In the data rows, the value 128 means zero.
Each pair is two rows. How far apart are they, by a hidden measure? 0 means very close, and 20 very far. Two or three weighted sums of its numbers give each row a place; it is the straight-line distance between the places.
[098 181 124 059 106 167 095 180 155 134 078 070 105 078]
[110 098 129 100 113 139 067 176 131 111 116 152 223 127]: 14
[141 081 115 133 145 064 194 190 159 070 162 124 167 126]
[101 133 090 165 051 123 120 172 103 104 072 095 101 112]: 5
[191 093 092 134 137 046 162 145 182 096 161 131 110 174]
[119 154 157 151 090 130 121 079 062 134 140 123 189 145]: 5
[139 143 144 070 105 171 087 139 207 099 104 067 095 098]
[153 077 097 138 160 073 200 135 155 163 176 110 024 106]: 6
[156 146 164 165 129 128 124 069 100 113 116 126 193 101]
[099 132 124 144 101 123 116 158 146 156 115 136 132 121]: 8
[070 195 098 101 122 173 131 134 089 176 109 127 112 146]
[054 140 080 138 112 127 131 131 114 188 109 117 139 117]: 5
[157 098 136 108 176 076 197 106 153 109 163 108 070 151]
[098 172 075 093 130 107 113 150 105 135 105 114 135 150]: 8
[110 076 057 143 149 087 173 166 108 154 144 173 109 109]
[139 129 164 177 119 181 085 126 130 119 123 129 210 090]: 1
[115 141 123 105 092 115 110 140 191 130 158 106 132 151]
[094 158 173 130 120 069 157 129 138 114 186 141 128 146]: 7
[050 167 106 111 111 128 130 138 081 173 112 181 149 091]
[150 101 125 109 168 103 182 131 086 213 128 130 000 121]: 13
[184 122 074 116 142 091 150 132 183 108 184 136 174 168]
[177 089 111 051 175 116 175 147 184 133 131 117 038 192]: 12
[062 090 116 102 139 171 086 167 095 152 122 191 168 102]
[105 085 090 099 110 158 095 142 149 133 100 157 196 121]: 2
[119 082 127 129 135 042 153 161 139 100 207 175 091 093]
[160 139 122 176 058 113 097 141 106 091 107 075 164 137]: 6
[067 152 146 091 149 114 158 120 124 123 141 163 123 137]
[156 093 040 122 194 128 175 141 076 095 150 136 129 093]: 14
[107 142 193 130 077 184 068 114 090 131 094 133 130 104]
[153 158 120 119 069 121 114 145 181 043 138 046 153 126]: 13
[165 058 134 106 144 212 056 106 214 105 133 044 065 199]
[094 175 142 129 068 121 096 144 145 203 058 114 047 131]: 8
[146 112 105 121 119 054 129 150 172 061 187 135 164 150]
[077 152 055 151 085 117 105 168 066 140 106 115 117 108]: 9
[141 106 102 115 148 085 153 122 189 136 175 163 155 139]
[049 180 181 136 075 165 089 117 066 149 073 133 152 145]: 4
[157 088 145 093 199 087 195 125 154 112 169 150 081 139]
[097 120 213 138 124 160 079 109 158 095 137 111 227 083]: 9
[078 117 084 146 110 130 178 050 175 132 152 154 192 135]
[196 053 039 056 167 191 109 121 124 132 043 103 126 170]: 14
[117 108 126 113 147 145 124 129 175 169 135 123 122 136]
[113 117 103 124 154 151 176 110 080 143 116 156 158 091]: 8
[133 153 118 099 090 158 077 134 209 124 080 076 070 161]
[099 168 059 156 026 124 107 131 102 129 039 074 152 122]: 11
[155 109 094 121 194 076 177 118 136 160 216 141 139 106]
[136 163 114 177 045 114 114 139 125 046 045 088 122 114]: 10
[064 141 111 133 138 114 103 136 095 179 094 186 186 104]
[189 055 135 156 130 146 092 139 190 098 108 131 177 161]: 17
[175 081 137 178 154 168 094 089 128 138 105 085 140 160]
[083 154 132 058 187 173 163 145 093 161 108 187 130 109]: 9
[144 118 058 112 098 097 156 093 128 167 210 083 211 153]
[101 143 063 119 139 104 158 117 095 164 135 170 128 152]: 5
[147 145 155 182 096 141 113 142 082 112 132 077 122 144]
[094 120 099 149 103 088 162 173 096 187 172 172 131 130]: 2
[133 157 110 125 089 078 109 152 197 103 144 129 155 151]
[068 158 114 101 163 132 122 107 150 204 092 173 145 153]: 1
[097 149 131 092 170 101 193 082 124 161 150 175 153 066]
[192 067 099 087 165 072 130 148 220 079 164 114 088 159]: 13
[095 121 127 148 108 057 157 137 133 095 139 155 136 110]
[131 081 157 176 171 079 197 108 147 140 215 111 102 111]: 3
[153 089 196 164 119 172 114 055 178 117 127 124 127 080]
[090 179 142 159 173 153 151 096 071 149 120 150 149 154]: 7
[164 100 133 074 173 118 168 125 177 090 171 145 104 154]
[104 085 123 133 119 081 142 148 131 133 154 183 099 144]: 6
[194 153 139 110 174 177 162 101 033 255 132 191 042 068]
[105 135 117 172 083 127 102 141 080 126 093 106 130 115]: 10
[175 118 210 159 147 159 131 096 099 163 151 121 107 116]
[053 145 119 145 078 100 173 166 093 174 151 178 168 093]: 10
[115 097 074 124 137 121 196 157 093 134 181 178 167 111]
[141 093 119 113 159 077 205 120 146 126 174 169 086 130]: 7
[182 094 174 193 162 173 086 104 099 140 139 113 137 072]
[144 169 148 189 090 136 122 149 095 069 080 043 068 168]: 5
[125 125 108 185 060 097 097 151 100 136 114 088 140 117]
[133 127 066 113 131 132 141 160 105 184 191 175 155 112]: 3
[112 181 167 105 098 111 134 112 145 112 107 115 086 150]
[155 123 153 237 160 127 109 093 068 089 138 116 105 150]: 4
[071 164 178 188 052 126 115 135 091 167 131 111 117 095]
[163 197 076 124 140 143 137 105 133 091 099 131 076 145]: 6
[076 109 189 123 125 076 151 096 112 099 199 165 124 138]
[175 094 158 181 119 162 086 103 174 076 152 132 202 116]: 10
[139 162 076 160 060 096 123 183 115 114 063 081 095 141]
[190 100 158 095 135 106 169 084 119 140 190 148 110 128]: 11
[137 112 157 184 100 148 073 138 101 103 174 103 180 070]
[198 050 192 150 180 162 087 139 128 124 158 108 117 115]: 12
[121 105 101 092 167 143 151 121 149 173 160 126 105 127]
[146 067 158 111 170 051 172 141 174 132 188 154 126 110]: 8
[108 172 129 122 108 168 085 120 184 140 083 033 073 130]
[170 120 191 143 214 169 152 054 097 102 127 087 098 088]: 5
[105 108 172 172 116 208 061 084 074 190 129 135 188 083]
[136 169 161 169 118 114 146 098 101 089 138 096 139 157]: 3
[102 171 068 100 099 152 108 162 162 173 106 129 163 138]
[140 073 081 117 141 094 207 115 131 153 140 151 128 084]: 2
[127 124 153 174 114 112 110 147 139 107 133 152 207 095]
[132 072 102 098 150 051 146 167 143 088 185 139 094 141]: 2
[076 137 143 091 154 145 177 088 076 151 130 183 158 117]
[145 138 089 121 097 085 137 152 193 099 153 132 160 159]: 2
[188 147 164 154 149 151 154 071 104 100 136 076 097 165]
[169 183 149 176 062 163 089 105 104 052 055 049 126 182]: 2
[082 206 093 082 108 151 142 160 113 197 098 142 123 146]
[150 059 091 088 140 079 135 125 169 117 149 141 103 129]: 5
[104 135 114 118 116 153 086 149 143 125 133 124 173 071]
[003 142 143 213 048 198 090 183 018 255 108 185 124 076]: 17
[111 124 100 110 180 153 172 082 070 183 122 206 162 076]
[112 102 103 144 123 050 152 172 114 151 188 151 124 108]: 5
[196 053 174 123 147 177 056 084 128 115 122 091 143 143]
[100 181 126 152 143 114 111 120 163 154 119 086 141 161]: 12
[073 181 136 116 108 117 116 111 129 140 083 132 126 169]
[093 187 097 132 090 161 122 124 099 205 075 132 117 151]: 8
[167 213 098 149 106 145 118 089 116 161 096 079 122 167]
[137 161 131 164 053 102 104 158 124 111 043 041 085 107]: 6
[148 096 120 202 131 157 087 117 123 096 160 088 197 086]
[120 178 103 089 108 175 093 155 171 163 064 105 128 137]: 10
[143 059 168 085 181 119 157 128 173 148 193 165 076 129]
[192 083 124 072 202 211 099 124 196 116 090 111 082 209]: 10
[058 115 177 111 131 086 160 125 090 136 171 201 105 120]
[127 110 126 128 102 056 187 154 147 117 198 169 108 102]: 7
[154 056 096 138 138 163 071 101 181 095 123 110 137 134]
[181 098 138 085 166 100 207 131 171 121 135 119 032 185]: 10
[233 073 097 076 188 072 170 220 161 121 184 162 050 124]
[092 140 117 157 133 115 126 162 126 139 135 199 171 120]: 10
[136 142 120 125 122 171 069 118 168 156 062 069 109 070]
[058 124 094 124 169 130 146 127 074 211 155 199 127 113]: 12
[120 171 094 139 124 126 133 157 080 106 109 136 149 124]
[089 102 142 125 127 115 103 143 083 148 126 189 211 062]: 6
[169 094 117 042 194 204 107 093 238 116 082 103 096 171]
[145 090 113 111 136 061 184 145 116 123 216 149 126 119]: 13
[055 184 101 124 172 156 170 135 065 201 131 161 135 154]
[126 110 102 147 101 058 150 166 174 118 179 179 130 113]: 3
[126 110 152 125 206 166 128 117 170 134 122 128 115 132]
[102 157 112 202 041 090 106 154 104 097 075 044 093 135]: 4
[204 088 109 079 165 089 165 144 202 081 169 094 095 157]
[168 110 088 104 193 032 127 055 175 175 133 082 049 190]: 16
[114 174 128 221 044 098 117 134 089 130 104 057 095 128]
[144 176 140 182 077 168 133 114 116 112 081 061 052 158]: 11
[210 073 180 152 186 180 097 076 180 094 142 079 120 089]
[055 152 110 124 127 128 131 147 087 156 117 165 140 127]: 6
[166 091 170 209 124 167 106 119 133 098 146 110 197 091]
[184 037 136 167 145 155 060 108 205 077 128 073 188 164]: 4
[116 108 074 120 082 119 105 164 215 086 138 125 128 125]
[118 113 120 118 154 162 105 104 169 195 110 138 190 151]: 6
[156 085 051 080 210 178 131 150 145 174 108 143 117 152]
[126 203 118 150 058 113 103 175 112 067 072 080 060 124]: 5
[136 171 174 183 121 131 125 134 104 144 137 083 080 158]
[135 116 121 114 086 122 139 121 187 063 183 128 149 161]: 2
[113 126 223 175 148 189 068 062 108 115 089 108 162 068]
[082 093 131 104 136 149 076 156 142 132 116 158 180 103]: 3
[140 076 114 117 150 090 193 163 132 144 189 156 112 094]
[072 096 128 094 135 116 174 135 129 195 181 199 123 162]: 12
[130 108 114 095 138 054 135 126 162 104 142 167 137 142]
[086 147 191 158 066 139 076 115 120 113 113 130 151 086]: 4
[132 049 060 102 175 151 162 164 108 152 135 152 106 120]
[157 059 119 115 159 068 181 156 171 084 163 101 092 159]: 8
[158 072 127 110 138 026 175 155 139 077 174 135 111 147]
[105 089 054 123 147 115 184 161 068 184 105 160 121 101]: 11
[146 211 203 169 088 172 043 110 092 082 091 046 055 178]
[160 165 111 206 055 100 119 128 108 070 120 084 089 176]: 2
